One turn moves each row of this set onto another row. After a few examples, where does it send each row asked below?
disa: [ -7  12   2  -5 -11  -1 -14  27 -19  10 -10  11  -2   9 -20  -3  -2  13
   7  10   9 -22   8   8  -4   2  17]
fatun: [ -7  -7   4  -8  -7 -12   2   7   0  18 -22 -31 -10   4 -10  -6 -28 -14
   9  21  -3 -13   2 -16  -7   6  14]
zadi: [-12  -2   5   3 -27   8 -11   5 -10   7  -2 -11 -19  -8 -38  -3 -10 -21
  24  51  -2 -19   1  15   9  10   9]
degab: [  1  14  -6 -15 -17  -5  12   1   4  11   1 -26 -19   2 -38  16 -26  -6
  22  -4   5 -22  -6   2  -7   5   8]
riza: [-14   5   4  -3  -8  -1  -8   2  13  16 -32 -28  -9  11 -17  -6 -17 -21
  21  17   0 -26   1  -3   2   4  25]
zat: [ -2   0   8   7 -21   0  -6   0  -5   3   3   2  -8   4 -29   8 -21 -22
  33  51  -3 -15   3   3 -13  -3   4]
nezem: [ -9   2   8  -8   6  -5   2  -2  18  19 -23 -21 -29  -2 -15   2 -19 -12
  13  18   9 -15   7  -9   4   5  13]
damu: [ -8   5  -1  -6 -18  -4   9   8   1   9  -2 -27 -16  -3 -42   5 -14 -21
  31 -16   0 -18  -1   1   0   3  16]
Sume: [ -9   5  13  -4   9  -7   0   1  18  19 -23 -18 -21  -2 -15   1 -20 -19
  15  15   5 -17  10 -11  -6   1  10]
Kipig: [ -9   7  23  11 -25  -1  -1   7   2  -4   2  -8  -9 -16 -28  13 -16 -21
  15  43   5 -24  14  10  -2   8   3]
Fimo: [ -8   7  -2  -6 -11   1 -12  21 -18  11  -9  13  -7  11 -21  -3   0  14
  13  10  11 -18   6   8   3   2  22]
kof: [ -4  14  -6 -15 -11  -4   2  10  -7  18  -2 -27 -17  -3 -43   0 -21 -19
  23  -5  -6 -21  -5   0 -16   1   1]
vori: [  2  -7   9  -2 -25  21  10 -14 -24   3  -2   5 -11  -1 -26   5  -4 -14
   3  21   5 -21  -5   3  14  14   7]
fuv: [  1  15  -3 -10 -13  -6   8   3   5  11  -1 -20 -12   6 -37  14 -25 -16
  30  -9   1 -22  -4  -1 -14  -3   9]
Par: [ -5   4   1  -7 -12  -3  -6  23 -20  10  -5  12  -8   7 -18   1  -3  18
   8  11  12 -14   8   4   2   3  19]
vedo: [ -3   8 -12 -17 -13  -1   4   5  -6  19  -2 -27 -26   0 -46   0 -19 -15
  28  -4  -2 -17  -8   2  -4   3   7]
buvu: [ -9   7   4  -2  -5   0 -11  23 -15  10  -8  18  -8   7 -20  -2   2  10
  15   6  12 -16  11   5   0  -1  19]
ligun: [-13   9   3  -8 -10  -2  -5   3  12  17 -32 -34 -12   6 -16  -5 -20 -14
  11  20   3 -30   1  -1   4  10  22]
terub: [  4   3  11  -7 -18  22   6 -12 -24   7  -2   4 -12  -7 -27   3  -6 -15
  -7  24   3 -26  -3   6   5  15  -5]
Bez: [  2  -3  12   3 -12  23   2 -13 -21   6  -4  17  -5   4 -28  -1   0 -30
  16  16  -3 -21  -3   0  -1   1   2]
Pufe: [-10  -3  17  14 -25   2   0   0   4  -4   2  -1 -15  -8 -32  12 -10 -22
  32  41   7 -17   9   8   8   3  13]
mabes: [  5  10  15  -2 -20  20   4  -9 -21   2  -5   6   3   0 -23   6 -10 -20
  -5  21   0 -34  -1   4  -7  10  -4]
Ludak: [ -8  11   2  -9 -20  -6  10  11  -1   9  -2 -34 -14  -9 -41   7 -18 -17
  18 -13   1 -23   1   3  -3   8   9]
vel: [ -7 -13   0  -8  -7 -10   2   3   2  18 -21 -27 -15   8 -12  -6 -25 -15
  19  21  -1  -8  -1 -16   0   4  19]
rer: [ -6   5   4  -3  -9  -4  -9  26 -20   9  -6  15  -1   9 -17  -2  -4  11
  11   8   8 -15  10   2  -6  -1  17]
Midot: [  2  -1  18   5 -19  17   5  -7 -23   1  -4  10   7   0 -23   2  -5 -30
   5  14  -4 -25   2  -2  -8   5   0]
tup: [ -8  10   4  -5  -7  -1  -9  25 -16  10  -7  12  -9   2 -20   0  -1  15
   4   9  13 -18  11   7   1   4  15]
Fove: [-12   6  13   8 -24   4 -14  11 -10   4  -4  -9  -6  -9 -35  -6 -12 -30
  24  47  -8 -23   7  11  -8   4   2]
Beg: [  4  -3   6   0 -21  25   6 -19 -18   4  -5  14  -8  10 -27   5  -2 -19
  16  20   3 -23  -8   4   9   6  10]
rez: [  0   3   7  -1 -26   0  -2   1  -7   4   4  -8 -15  -4 -29  11 -25  -9
  17  57   2 -18   1   7  -6   7  -1]

Fove goes to Kipig
vori goes to Beg
ligun goes to nezem
Where do these go?
kof goes to Ludak
Par goes to Fimo

